In the data rows, 50 means zero.
Some points, each followed by its number:
[52 43 28 70 50 62 43 32] 0
[49 50 50 34 51 49 53 52] 1
[69 53 64 38 54 41 60 47] 2
[70 55 56 39 70 69 38 69] 3
[54 45 63 42 53 42 44 58] 4
[16 50 11 72 42 53 57 57] 5
[43 50 52 55 43 45 42 56] 6
[35 42 38 79 34 73 23 47] 7
[46 36 26 31 47 59 70 21] 8
[38 64 99 33 39 0 64 70] 9
[0 99 33 76 73 5 99 53] 10
[55 35 82 9 45 25 44 59] 11
[52 56 48 50 46 50 57 46] 12
[47 37 17 71 58 51 34 35] 13
[42 27 22 49 50 17 59 7] 14
[61 45 67 34 37 52 43 52] 15
[12 0 61 9 51 26 2 61] 16
[42 43 69 32 44 31 45 54] 17
[96 38 43 35 32 99 30 29] 18
[51 26 61 22 57 52 30 63] 19
[39 65 56 53 64 28 70 61] 20
[16 46 45 72 43 50 32 54] 21
[72 69 67 47 56 61 63 64] 22
[68 62 65 49 44 52 49 49] 23
[62 51 65 42 40 51 41 52] 24
[57 82 80 47 56 30 67 75] 25
[70 59 60 48 53 56 54 49] 26
[51 41 46 50 45 64 40 49] 27
[69 48 67 35 42 52 41 50] 28
[10 99 55 55 99 0 88 99] 29
[44 67 57 62 40 44 60 63] 30
[56 56 62 65 31 51 35 53] 31
[58 46 76 21 55 34 46 64] 32
[36 43 54 49 55 41 40 67] 33
[49 43 47 47 46 55 46 46] 34
[86 43 84 27 27 49 35 40] 35
[58 55 54 51 65 53 54 57] 36
[30 55 39 66 55 51 51 57] 37
[24 23 14 77 55 89 20 52] 38
[50 28 56 28 49 50 35 63] 39
[96 66 77 45 44 73 53 58] 40
[49 58 32 91 38 74 37 46] 41
[50 35 48 36 58 67 30 55] 42
[55 51 66 40 47 45 43 58] 43
[35 49 32 51 59 53 58 47] 44
[55 34 41 51 47 39 46 20] 45
[69 49 75 25 60 33 63 60] 46
[12 66 15 81 70 71 50 67] 47
[53 70 55 43 45 50 63 50] 48
[29 56 1 99 17 99 14 19] 49
[65 39 76 21 43 37 50 48] 50
[23 48 21 72 37 54 57 19] 51
[83 2 77 30 14 75 0 49] 52
[57 50 49 52 47 56 50 49] 53
[58 43 56 41 32 64 33 36] 54
[49 42 50 45 58 55 42 59] 55
[52 26 48 17 5 64 40 13] 56
[37 33 52 40 61 42 46 55] 57
[63 44 59 32 44 24 63 31] 58
[39 71 28 98 58 23 58 26] 59
[45 57 26 89 65 74 55 39] 60
[26 52 80 3 49 0 61 68] 61
[11 35 24 73 46 42 40 50] 62
[38 32 11 67 59 49 28 40] 63
[29 71 19 99 58 21 64 17] 64
[44 29 56 17 37 28 55 39] 65
[56 51 52 44 54 53 54 54] 66
[44 35 44 46 61 61 36 61] 67
[58 67 42 83 83 35 64 57] 68
[45 50 41 56 49 49 55 44] 69
[60 32 66 25 45 37 41 47] 70
[66 35 60 19 29 54 46 42] 71
[50 94 79 42 93 34 70 99] 72
[49 48 62 42 53 25 61 50] 73
[72 43 71 24 41 62 28 56] 74
[36 78 44 57 70 36 66 68] 75
[69 48 36 60 46 74 50 36] 76
[41 44 27 73 50 48 49 32] 77
[31 38 13 87 64 60 48 46] 78
[43 67 50 57 63 48 64 61] 79
[46 41 26 71 75 43 54 42] 80
[81 82 84 32 10 24 95 28] 81
[56 55 41 65 57 63 58 38] 82
[51 60 76 28 46 29 53 67] 83
[31 61 24 74 61 61 65 48] 84
[59 49 66 33 48 37 52 50] 85
[58 76 40 80 47 59 58 51] 86
[42 56 30 72 57 52 63 39] 87
[67 64 50 44 59 65 62 55] 88
[32 41 6 98 31 99 30 40] 89
[42 36 42 52 23 53 46 30] 90
[52 44 68 41 38 27 50 43] 91
[46 44 58 42 43 18 50 42] 92
[65 37 55 35 56 71 32 55] 93
[38 46 0 99 61 43 77 0] 94
[99 99 75 99 45 89 47 44] 95
[43 51 53 55 47 45 43 50] 96
[60 81 66 51 23 20 91 34] 97
[65 52 61 55 31 53 42 50] 98
[0 18 15 56 23 28 68 2] 99
[54 64 54 51 50 48 68 51] 100
[48 46 51 46 42 47 49 47] 101
[58 47 16 86 61 89 46 37] 102
[58 39 48 52 34 78 30 38] 103
[25 37 45 24 64 48 36 63] 104
[50 44 66 21 78 52 35 87] 105
[65 47 58 40 39 56 47 45] 106
[53 57 63 45 56 23 62 53] 107
[86 74 99 4 54 34 56 89] 108
[69 66 48 56 48 77 62 48] 109
[81 78 64 64 38 65 59 43] 110
[47 40 61 37 40 28 47 44] 111
[23 28 48 41 45 38 37 52] 112
[61 59 51 71 55 66 45 52] 113
[85 43 77 14 41 67 24 56] 114
[57 71 75 46 59 34 81 59] 115
[59 76 59 74 49 42 63 45] 116
[49 41 55 30 66 48 48 65] 117
[65 42 45 41 63 73 59 51] 118
[51 30 39 40 44 67 33 50] 119
[41 62 38 62 61 55 56 54] 120
[49 53 51 53 42 58 42 47] 121
[36 57 25 84 67 66 53 62] 122
[51 70 37 65 62 62 51 54] 123
[49 47 58 41 44 26 58 43] 124
[36 46 45 56 55 46 48 54] 125
[36 48 26 84 48 76 42 46] 126
[26 46 43 84 45 64 40 40] 127
[29 47 36 99 36 82 17 42] 128
[23 50 37 62 58 44 54 57] 129
[59 53 58 35 43 60 39 54] 130
[44 35 63 35 37 20 50 36] 131
[61 71 53 71 44 64 51 45] 132
[84 77 59 77 67 89 42 64] 133
[60 64 45 83 69 79 34 65] 134
[56 40 59 31 48 53 40 56] 135
[35 37 45 46 51 28 56 42] 136
[27 40 39 52 32 46 46 35] 137
[89 80 99 0 58 42 84 95] 138
[78 42 38 59 39 82 46 23] 139
[55 26 57 31 42 54 29 50] 140
[49 47 50 47 52 49 48 52] 141
[32 45 31 58 55 39 61 41] 142
[17 25 75 0 55 6 44 63] 143
[56 45 40 60 52 61 43 44] 144
[59 32 85 0 79 0 47 70] 145
[68 63 81 19 52 42 67 69] 146
[35 41 41 49 64 49 45 64] 147
[56 54 48 61 62 56 50 69] 148
[39 54 37 65 61 48 58 48] 149
[69 72 58 70 70 75 46 72] 150
[14 45 38 47 74 33 58 69] 151
[62 61 69 38 43 43 60 53] 152
[39 48 44 66 60 45 48 54] 153
[45 53 37 55 51 50 63 43] 154
[29 39 49 56 60 41 37 72] 155
New points follow, each followed by the numbers of its two nearest points above by angle, nearest first.
[54 45 45 54 46 50 49 35] 45 0
[58 55 52 49 49 54 68 47] 100 12
[59 53 50 61 51 61 46 50] 113 133
[63 69 67 51 57 54 55 68] 22 25
[45 40 50 45 50 26 42 46] 92 111
[0 8 0 99 15 77 39 0] 51 77
[44 40 38 49 55 58 46 49] 38 63
[42 52 38 60 70 44 67 48] 149 80
[51 35 48 45 47 57 39 53] 119 140
[7 59 28 85 63 54 55 55] 37 129
[82 57 57 26 72 84 39 68] 3 93
[34 51 52 40 45 33 68 57] 61 73
[45 40 89 0 42 2 75 63] 61 11
[42 52 40 61 66 48 57 55] 149 120
[48 52 42 50 35 52 64 33] 12 8
[58 48 49 61 33 30 42 29] 45 14
[79 70 46 32 58 81 47 60] 88 3
[81 99 56 99 40 86 63 45] 132 95
[46 60 21 81 62 61 66 37] 87 60
[50 49 54 44 58 50 49 60] 105 117
[38 45 52 43 62 25 61 55] 73 136
[71 54 60 57 43 63 45 62] 40 133
[67 52 57 42 54 65 48 52] 40 3
[43 45 45 54 45 46 50 38] 99 137
[48 51 59 44 70 59 41 65] 105 3
[71 44 61 34 42 56 46 42] 106 35
[54 63 56 48 46 51 53 53] 48 23
[71 56 87 20 41 28 59 51] 85 152
[58 42 43 57 50 42 49 24] 45 14
[41 62 21 91 52 54 59 32] 87 94
[57 74 49 53 60 66 62 62] 88 150
[60 66 62 52 56 51 56 60] 22 25
[71 71 57 71 51 67 53 45] 95 132
[56 41 22 72 58 82 47 38] 102 144
[53 84 30 97 58 69 82 41] 86 82
[52 47 59 46 56 51 39 62] 105 4
[24 52 41 44 72 30 62 60] 151 29
[38 41 87 0 50 0 74 72] 61 83
[65 61 59 46 39 49 66 46] 81 152
[68 77 63 60 39 56 61 49] 110 95
[61 14 51 14 45 49 35 47] 140 39
[45 47 56 46 42 29 48 45] 92 131
[43 35 35 53 55 39 50 30] 14 45
[54 78 2 99 27 97 75 0] 82 60
[50 65 63 38 49 38 71 54] 115 48
[67 66 59 47 52 56 72 61] 22 100
[13 53 38 64 56 40 55 58] 129 125
[46 47 49 46 41 42 51 44] 101 131
[49 49 53 49 42 0 51 31] 92 124
[77 73 47 61 47 81 58 56] 109 133
[30 32 36 73 58 63 26 52] 38 7
[50 69 49 45 43 55 57 52] 48 12
[41 36 46 26 42 42 52 42] 65 101
[63 71 85 43 59 29 57 74] 25 108
[56 50 51 46 56 59 45 56] 3 93
[28 32 46 38 47 37 46 51] 112 16
[41 60 42 68 66 51 58 58] 120 149
[81 66 50 52 50 79 63 51] 109 88
[19 77 8 99 61 7 78 0] 64 59
[58 46 48 56 46 50 48 36] 45 139
[50 60 55 58 52 48 55 51] 116 30
[54 70 56 53 43 50 57 49] 48 116
[65 31 48 39 49 27 35 30] 45 70
[43 71 58 47 51 41 78 52] 100 115
[75 52 92 26 48 46 38 73] 43 108
[65 58 62 50 54 50 54 51] 26 23
[43 51 75 17 46 15 69 63] 61 83
[49 50 39 56 55 67 47 51] 102 126
[70 40 50 41 38 82 48 38] 18 139
[62 56 20 83 48 89 50 37] 102 76
[55 29 59 30 43 42 41 48] 70 140
[44 39 51 41 52 13 39 46] 92 111
[20 20 1 75 51 86 0 81] 38 7
[46 45 44 54 51 42 49 44] 14 142
[33 57 39 58 62 26 76 43] 10 142
[22 30 30 49 67 55 37 65] 147 67
[99 92 95 48 21 61 38 44] 23 40
[26 47 39 26 52 73 62 69] 104 1
[86 76 87 43 27 55 50 50] 23 40
[54 44 19 77 56 87 44 38] 102 144
[38 50 47 44 53 31 63 44] 136 124
[55 32 87 0 47 21 46 63] 11 32
[52 36 48 40 55 64 36 53] 42 93
[75 59 68 57 24 55 44 27] 98 23
[59 50 50 50 65 70 42 67] 3 150
[24 44 61 46 25 24 40 58] 6 96
[49 58 53 45 61 37 67 52] 20 115
[39 52 46 60 50 51 49 51] 37 21
[93 32 66 23 27 74 31 34] 106 18
[64 43 78 23 37 39 48 50] 50 85
[44 26 39 44 22 70 34 23] 34 90
[61 44 57 39 38 60 43 48] 106 71
[85 42 60 30 31 69 47 29] 106 18
[43 42 50 36 54 34 54 56] 143 61
[54 38 40 63 31 38 55 0] 45 14
[41 39 47 42 55 16 59 33] 136 92
[49 47 51 40 53 51 50 48] 1 117
[37 33 43 45 38 55 38 48] 34 119
[52 33 17 56 55 71 53 25] 0 144
[56 45 36 54 66 41 50 45] 80 13
[34 46 39 56 53 35 58 39] 142 136
[97 55 66 42 72 54 59 49] 26 2
[50 61 49 53 51 53 60 51] 100 79
[57 43 42 56 45 50 48 31] 45 0
[55 41 35 56 56 63 41 45] 144 102
[28 36 41 37 47 45 48 52] 112 104
[39 35 60 27 59 41 38 63] 141 19
[84 55 51 43 79 97 29 72] 3 93
[56 63 35 99 27 85 29 43] 41 128
[57 35 99 17 24 0 45 32] 91 111
[54 60 54 55 53 50 60 56] 100 79
[43 38 77 38 43 25 30 60] 17 4
[39 45 36 36 58 60 45 55] 104 67
[46 56 0 99 52 77 49 0] 0 77
[65 61 67 50 61 54 49 67] 22 36
[29 52 26 31 61 67 67 60] 44 151
[84 64 71 42 60 54 57 53] 26 40
[40 30 49 32 82 72 22 92] 55 67
[47 88 28 73 71 75 52 62] 123 120
[49 30 74 8 41 30 41 61] 11 70
[52 36 40 46 47 58 48 50] 119 34
[38 37 39 24 79 54 51 75] 117 104
[12 64 30 94 53 57 40 52] 37 127
[45 54 57 63 22 46 42 42] 31 98
[42 36 42 45 50 42 44 48] 112 16
[24 74 23 80 74 60 73 60] 120 84
[55 69 22 65 56 87 44 41] 102 123
[58 40 62 35 57 44 39 61] 4 19
[66 70 37 69 45 83 72 46] 109 82
[49 53 30 71 48 51 58 24] 94 77
[41 40 46 64 38 60 33 41] 7 128
[66 9 80 5 29 11 21 40] 70 111
[72 59 74 35 58 57 42 69] 108 3
[31 20 40 40 47 50 36 52] 112 16
[35 50 42 70 45 51 47 49] 127 21
[23 44 25 38 55 61 70 54] 44 5
[72 49 27 61 52 99 38 30] 76 139
[70 60 49 46 45 75 67 46] 109 88
[18 42 54 47 41 21 51 50] 136 112
[36 43 38 39 55 50 49 51] 104 44
[20 20 59 11 49 10 50 55] 143 65
[54 61 57 76 33 55 37 52] 31 132
[49 65 50 73 46 54 49 53] 86 132
[60 56 57 46 43 51 62 48] 81 152
[42 47 67 18 46 25 70 60] 61 73
[68 51 86 27 53 41 32 71] 43 4
[36 48 45 52 65 31 57 51] 151 136
[61 30 50 30 37 57 45 49] 71 140
[38 42 70 18 47 16 71 56] 61 73
[45 59 45 57 57 57 54 57] 120 123
[50 55 47 55 56 51 61 52] 79 68
[61 60 61 46 42 41 64 45] 81 97
[45 61 65 49 60 10 71 56] 107 73
[78 76 91 28 57 37 56 74] 108 138
[64 59 60 49 52 55 53 58] 22 40
[43 47 55 34 45 35 53 59] 61 143
[44 41 49 56 53 57 33 65] 67 55
[54 35 39 59 39 38 53 14] 45 14
[53 45 51 41 45 50 52 50] 71 65
[36 49 32 35 55 63 64 55] 44 8
[40 37 58 33 62 46 38 66] 141 117
[52 19 93 0 35 22 42 60] 11 70
[46 60 50 49 53 51 58 53] 79 75
[43 39 52 34 59 48 43 61] 141 117
[54 40 52 46 54 58 39 63] 55 67
[32 9 40 43 23 66 28 47] 34 119
[89 41 70 28 31 68 41 42] 106 28
[43 56 52 57 46 44 52 54] 30 10
[48 26 52 20 45 34 50 42] 65 70
[52 57 45 25 52 60 33 59] 130 42
[38 49 35 58 57 38 66 39] 142 154
[52 47 24 73 54 77 48 39] 102 0
